Here is a table of points, one per row:
[ 21 -19  16  16   4  38   2 -39  36  34   4  29  -7  31 -38  19 -47  31
  -9  10  15 -32  36  15  76  -8  24  29  38  85   1 -19 -22  24 -31 -49
  39]
[ 23  -6 -15  -9  -7 -19 -28  17 -42   3  56 -28  42  35 -41  64 -16 -28
  -1 -16  36  53  -3  16  39 -19  54  29 -20  -6  41  65   5  72  27   9
 -12]
[ 29  -4 -10  -3  24  70 -40  -3  35   3 -34 -20  75  -5  32  30   6 -15
  39 -28   2  54 -27  -5   5  25 -51 -48 -10  32 -86  -6 -44 -20  70 -40
 -40]
[-10  40  11 -18   2 -29  -3  16 -48  -5 -10 -42 -21  14   6 -28 -79 -45
  -5  51  26 -33 -38  14  -9  24  36  24 -22 -18 -57 -15 -72   0   2 -33
 -16]
[-27  30 -59  -7  10  56  26  10  53  13  12  31 -51  32 -61   7  29  15
  14 -30  23 -78 -15   7  -3  24 -24  16  24 -15 -15   4   9  51  11  -8
 -21]
[  9 -16  -6 -16 -44 -47 -54  -7  -6  45 -12  50 -17  77  -6   7  14  26
 -79  19 -33 -21 -25 -51 -56  26 -30 -66 -15   8   8 -11 -13 -24  47   0
  52]
[ 16 -11 -10   9  -1  58  -8  10 -25  13   7  30   2 -22  35  -8 -28 -12
   0  47 -26  53  48  -4 -22 -11  -5  37 -65 -21 -28  51 -27 -30  54   2
  36]
[-25   1  18   9  -4   1 -23  44  23 -27   0  11 -60   6 -20  -8  55  77
  -8 -16  20  10  28   5  13 -12   6 -31  14  26 -56  76  -4   6  29  48
 -30]
[ 23   8 -15  10  17  41   1 -25 -19  23 -53  36  88   6 -11   0 -36  17
 -36 -10  49 -23 -23 -24  13  47 -18  11  32  13 -39  54  34  -2   5 -14
 -23]
[-10 -32  23 -12 -79 -25  -8  44 -22   0  67  -4  17 -58 -36  33  -4 -12
 -61  44  18 -19  -6  14 -18  26  20  62 -64  24 -36 -58  25 -33  22  28
 -24]
[ 57   6   2  41 -44   6   0  -7 -64 -48 -71 -32  -4  -4  10 -24 -41 -25
  26 -20  23  16 -38 -67  -3  31  -1 -18  31  69  29  -8  -4  42  36  30
  11]
[-36 -19  16  28  46 -20 -54   5  40 -12 -41 -26 -23  -3 -13  13  28   2
  28  34  40 -31  35  -2 -18 -17  -1 -42  -6 -38  53  32  71 -35  36 -51
   6]
[ 12  36 -20 -37  10  11  36  21   5 -34 -60  15  -6  48 -14  59  43 -43
 -23  20   2 -20  36 -33  30 -28 -24 -37 -54  66 -54 -19  21 -26 -28  -3
 -22]
[-43  29  -9 -20  11 -15 -37 -18  -2 -38  60 -22  38  28   8 -36 -32  13
  57  42 -29  54   5 -24  38  26 -28 -43  11  -1  -5  -5 -20 -22   1   8
 -24]
[-34   5 -25 -21  19 -21   1 -22 -41  36  10  10  -4 -66  39  15  12 -26
  33 -38 -13 -76  14  78  33 -48  27  20  21 -23  -6  18 -40 -54  22   8
 -16]
[ 20  15 -22 -19  -7 -74  56  22 -29 -18 -10 -11  33  23  23  18   9  68
  46 -27   4 -29  29 -14  -4  45  21  20   2 -45 -77  42  10 -28  -4   9
  53]
[ 24  49  -3  19  -1 -51  21 -32 -25   9  15   0  19   5 -25 -32  80 -10
 -24   9  -3   7  58  20  35  25 -40  19 -17 -44  26 -26 -10  32   5 -36
 -29]
[-14  23  10 -46   4  59 -16   6  16 -47  15  -8 -15 -15 -20  42  -7  29
 -29 -13  11   2 -16 -32 -47 -38  44   9 -34 -19  24 -31  27  49  20 -47
 -20]
[-15 -33   3  29 -21  45  58  75 -13  63  50  -8  -8 -15  24  16  30  15
  36  11 -19   7 -59  41  52 -42 -14 -21  17  -2  -8  14  23  55 -66  -6
  43]
[ 30  39  21  17  46 -36 -10  66 -32  10 -80  -7  23  25  -8  -1  16  12
 -25  25  14   8  19  48 -43  26  16   4  40 -13  19  -9 -41  29 -19  41
 -15]
[ 13 -36 -36  -1  -1   4  54  33 -42 -38 -29  58  54 -39 -74 -14  23  -3
  47   3 -48  28  -3  58  -6   0  13  -1 -20  25  43  -7  23 -42   9   2
  17]
[ 79  74 -31 -23 -26  -1 -14  -6  39  42   5 -45 -14 -94 -15  30  39 -18
 -10   7  29 -10 -10 -48 -51 -63   5 -23  12 -30  20  25 -33   3   1  18
 -10]
[ 33 -11 -29  -4 -89   9 -66 -36 -45 -31 -24  18 -43 -32  43  -7 -33  38
  27 -65  39  11   1  22 -28  23 -42 -17 -14 -51 -19  24  17   2 -28 -39
 -20]
[ 23   2  -2   2  26 -14  25  81   7 -73  39 -19  21  -6  32  59 -40  57
   3   2  -5  17 -48  15  27   3 -45  23  63 -43  39 -22   1 -57   5 -52
 -15]
[  2 -20  12 -16 -36   6  53  32  -9  27  31 -12 -11  24 -55 -34 -15  -9
 -20 -97  20  -6   4  32  13 -27  -4 -28 -59  -6  48 -51  13 -55  12 -39
   5]
[-16  51  57  15   0  -4   0  -6  46  -8 -32 -35  -1  20  45  -1 -34   2
 -21  43 -10  27  -6  74  -7  -3  11  61 -81  34  12  55   9 -32  -6   9
  42]
[ 25 -24   0   7  30 -54 -42 -16 -24  28  29  18  35  12 -16  30  17 -53
  -2 -18  -9 -26 -22 -46  72 -20 -32  27 -29  -7  10 -12  23   1  29  47
 -16]
[-15 -17  27 -31 -32  43  -1  18 -26  23 -17 -56  55   3   3 -27  13  36
   3   1 -39 -29  38  18 -37   1 -84  84  18  35  18 -25 -27  30   2  32
 -70]
[-62  13 -50  -2 -11 -34 -68   3  59  17  -7  23  14   9   8 -37 -34 -41
  -9 -23  42  45 -13  -3  56  66 -10  39  -7 -60 -24 -29  -9 -12 -29  18
  55]
[ 25 -22   5  -7  45 -28  13 -10 -13  41  -1 -58 -41  18  25  20  30 -43
 -43 -27 -81  17 -20  39  18  -7  -2 -29   6  33  -4  15   7  14  56 -21
  17]
[  5  34 -38  60  13  44 -26   5 -32 -31  45   9 -49  45  20  -4 -15 -32
  25  12 -67 -24  25  21  -7  58  15  -5 -31 -59  42 -18  -2 -14  30  25
 -32]
[ -2 -82  39   0 -32 -17  51 -43   0  10 -45  -1 -16  39 -10   7 -43  13
  36  57 -43   4   1 -22  14 -66 -32 -17  18 -49 -22  33  19  12  41  26
  -8]
[-35 -14  97 -15  41 -17   3  21  19 -14  14  10  14 -23  -5  43  -9 -15
  19 -45  28 -41  32  -6 -23   6 -48   1  -4  33  28  15  14  -6 -36  50
 -17]
[-42  12  32 -57   4  10 -13  63 -39  -6   8 -14   3 -23 -54  -9  13 -31
   8  -4 -19   8 -22  -5  12 -43   4  13   8 -23 -54  11 -61  28   9 -65
  81]
[-25 -21  21   1 -12   6 -31  27  10  40   8   8 -23  -4  17   1  23  21
  14 -21  -9  19  45 -20 -48  37 -26  28  11  -2 -16  14  41  30 -24 -82
 -25]
[ 58  43  25 -23   6  -1  32 -10  50  20 -14  33 -17  -2 -72 -69 -97   3
  20  45  12   8 -20  43  -1   6  18 -26 -13  -2  -5 -12  -3 -59  11  12
 -44]
[ -5  23  10 -47  51  -6  15   8 -16 -17  11  12  16  -1  63 -93 -16 -18
 -35 -42  31 -48 -26 -39   8 -39 -36  10  13  19   6  36  38 -12  -9  38
 -15]
[ 48  46  34 -39   0   4 -23  41  -4  29   4  30  17   6  15 -34  26   4
  14   8   7  32   4 -40  29   7  39  -3  71  10  51 -25   5 -14 -10  10
  42]
[-14  63  26 -13 -19  16 -30 -70 -49  26   5  43  -6  12  26  24  -1  34
  48  26  -3 -49  49   5 -11 -40 -14 -15 -16  25  30 -27 -36  60 -26 -11
   7]
[ 16 -11  16 -16   1  68  55 -36  -3 -38  70  29 -20 -13  15   4  41 -50
   2  18 -27 -17   5 -21 -37  74  37   4  43  37 -22  33  17 -13  12 -11
  39]
[-35 -13 -55 -65  19 -33  21   5   0 -17 -34 -51 -40 -42   2  -6  -4  -3
  -5   7 -16  40  20  -5  10  22  29  -3  25  43   8 -14  81  37 -62  24
 -60]
[-15  55 -15  -9 -11 -26  33 -34  15 -10   3  92 -44  16  36  66 -32 -28
 -11  -3  15  33 -15  27  -7 -20 -47  59  43  36  32  26  29  18  73 -10
  -7]
[  2 -11  12  69 -28  -5   1 -23 -13 -38 -41   2  18 -19  33 -41  40 -40
 -70  20  26   4  26  48  16 -61  20   3  57 -27 -62 -57  51  22  17  -1
   7]
[ 43 -33  30 -10  10  12  26   1 -40 -28 -32  38 -43 -18  33 -23 -19 -16
  48  -5  27  30 -13   2  47  36  13 -30 -99 -25  -5  -7  14  28 -31 -15
   0]
[-56 -10 -34  32 -19 -16  59   6  17 -45 -12 -31 -12  23 -31  16 -50 -48
  -1 -18 -19  16  31 -69 -53 -23  -2  16   0   0 -28  -3 -33 -20 -59  17
  48]
[ 45   4  46 -31 -27  22 -14  13  66 -54 -27 -37 -65 -14   8   1   4   7
 -54 -28 -31 -28  82 -29  81  23   9   4  28 -18  18   2 -61  27  34  30
  11]
[-12  29  26  49 -27  59 -19  -1  55 -15 -40  -9  58 -19   7  35 -14 -30
 -19   9 -54 -46 -70  22  20  27  -9 -28 -12 -42  28 -24  36  26 -40  31
  40]
[-38 -16 -73   3  24   3  12   1 -14  46 -29 -41 -41 -51  -7  12 -32  44
  26  43  39 -14  26 -23  48 -32 -57   2  -4  15  30 -52  -1 -20  26   3
  33]
[-17  -4  57   5  20 -39  22 -69  17 -33  14  13   0 -13 -23  24  23  36
 -15 -31 -49 -32 -61  -9  27  -4  18 -33 -34 -21 -34 -56 -36   1 -11   7
 -59]
[ 16   0 -58   9  49 -48 -24  26  37 -13 -19  46   5   9  -1 -12 -37  26
  19 -76 -76  21   1  23 -43 -57  58  18 -27  38 -28 -30 -11  31 -29 -18
  -4]
[-32 -81  20 -14 -31  -3 -33  -8 -13 -37   8  23  11   0  -7   4   9 -27
  10  -8  17 -55  49 -15 -20  -5  44  -7  53  32  36  19 -39 -13  15  -7
 -26]
[ 47  -3 -28 -30 -14 -20  27 -17  24 -32 -14  16  -4   3  60  24  54 -14
   9  34  34 -18 -31 -12 -25  53 -28  12 -34  -1  34  -6 -27 -42 -60 -34
  15]
[ 17 -30  -9 -41 -17 -52 -29 -23  31 -46  53 -27  22 -21 -48 -60  39  27
  -2  52 -14 -15 -13  52   5  36 -43 -20  24  31  -7   5  -4  49  10 -15
  56]
[  0  33 -49  57   9 -21 -27   0  23 -31  42 -20   1 -20 -14 -37  42 -12
  62 -35   4  13   1  42   4 -23 -39   4 -40  57  10  -4   8  -6 -23  29
  47]
[  0  16   3  -9 -21 -16  45  37   8  58  38  29 -38  14  51 -39  19 -32
  16  23 -45  26 -10 -25  -1 -27 -13  12  46 -21 -11 -47  10  12  -4   0
 -55]
[-46 -11  64 -24  13  -3  -4 -15  22 -37   8  50   4  -9 -63  -8  27 -46
  11  -2  26  46 -14   7 -41 -51 -40 -18  43 -24  41   3 -32  28 -20  22
   7]
[ 63  17  24 -39  46   8 -44 -63 -20  10  12 -27  10  -9 -45  23   3  18
   5   6 -53 -15   4 -33 -21 -47  -7  45  29 -22 -21  12  91 -24 -50   0
  20]
[-71  19  11  55  39  29  13 -13 -72  10   6  12  12 -44  15  24   0  54
 -71 -57 -39  50   1 -12  29   1   2 -15  -2   9  41 -10 -20 -37 -26  -7
  26]
[ 26  20  30  44  15 -12  -9  23 -29  58  -3 -14 -38 -80 -47 -16 -48  -4
   1 -41 -15  18  26  -9 -33  69   3 -24   4  17 -31 -31  30 -22  16 -13
  31]
[ 21 -54 -48  50  46   9   2  11  -8   5  18  42  19 -41  -4  -7 -26 -28
 -89  40  22   4  27   4  -9 -14 -10 -32  13 -10  31  40 -67  18 -58 -22
 -45]
These points spread out most along one direction. Where along it does each point below lie, from 0 to 99? The average is 50, and the first point in the table lies past the average. One standard deviation of the points above along it is 16.
[-14  -3 -23 -31 -16  34  30 -31  35  23  28  28  19 -10  23  23  -6  53
 -21   2  25  61  12   9 -20  16  29 -19 -21 -31 -21 -26 -15   3  10 127
  31] 42
[-42   0  16  46  26  -1  18  -7 -15  11 -31  -7 -14  15 -39  15   3 -24
  45  14  28  -6 -17 -27  -8  82  15  -2 -13 -63 -35  17   3  23  33  12
 -42] 36
[ 17 -11  38  63  64  22   7  -4  38  18  69 -14   1  41  -4 -39  40  23
   3  36  61  29  32 -38 -29 -29  -7  21 -11  29  -6 -11  15  -3  -9 -12
 -15] 63
[-40  25 -38  17 -17 -37  58 -22  -4 -20  28 -33  48 -21  29 -11 -40  49
 -30  19  -3 -10  -7  -9 -18   9  17 -57 -34   0  23  28  22  67  36 -21
   7] 43
[ 16   0 -38 -17 -34  49  16 -21  -9  13 -18 -49  39  86 -26  33   5  -6
 -10 -16  -5  41  59  21  -3 -10  26 -22  26 -51  -1  -2   3 -60 -31  19
 -12] 46
[ 48 -30   7  31  -5 -25  -8 -18  15  -3  58 -28 -10  41  54  59 -57   2
  18 -26  49 -16   4  37 -53   0  -6 -56  32  20 -33 -36 -13  -2 -32  35
  21] 45
[ 22 -69  -5  51 -45 -42  10 -12  77  37 -32 -31  -7  -9   8  16   6 -21
  36 -14 -23  21 -39 -38   9   0  28  52 -24   1  38  25 -53 -12 -12 -22
 -18] 43
[  9 -83  -7 -70  87  38  -3 -29  18   6 -35 -13  -1   9  60 -27  34  19
 -26  11  43   0 -14  41 -36   5  22   6   0 -31  14 -48 -11  49  29  -3
  21] 59
[-21   7  13  24 -20  -3  -7  25   0   7  -7  25  27   0  29  -5  48  22
  53  37  42  -8  21 -36  34 -53  86   8   7  34   2 -59  31  -7  19 -22
  -9] 59
[-37  26  32  -1 -59 -14  41 -47  26  46 -20 -39  46  16  18 -52   6   0
   9 -34  24  13 -14  -1 -22  22  41 -19  -3  -6  20  56   2 -12  11 -23
 -26] 44
[-33 -13 -16 -35 -24  11 -48  69  27  44  -3  15  31  25  53  -8 -28 -37
   0  24 -32 -51  22  -7   3   6  16 -70 -23  17  12  50  38   1 -23  -6
  -5] 48
[  9 -28 -56  71  -6  43   0  -4 -33 -10   4 -17  -4  34 -13 -73   1  -9
  -3 -36 -18 -40 -58 -29  -7 -21  20  55 -25 -39 -18  14  -9 -26  24  25
  36] 30
[-41  -5  12 -39  11   3 -41 -40 -64   9 -11 -23 -87  44 -18  10  53  21
 -12  23  42  27 -73   6  -1   0   2  22  20  40  18  16 -12 -46 -33   8
  -2] 59
[ -9  16 -23  29  -5  -6 -34   0  13  -4  -5  19 -33 -31 -25   1  20  38
 -33  36 -35  -6 -66   4  15  -5  32  15  45  15  -6  26  -4 -37 -30 -11
 -51] 55
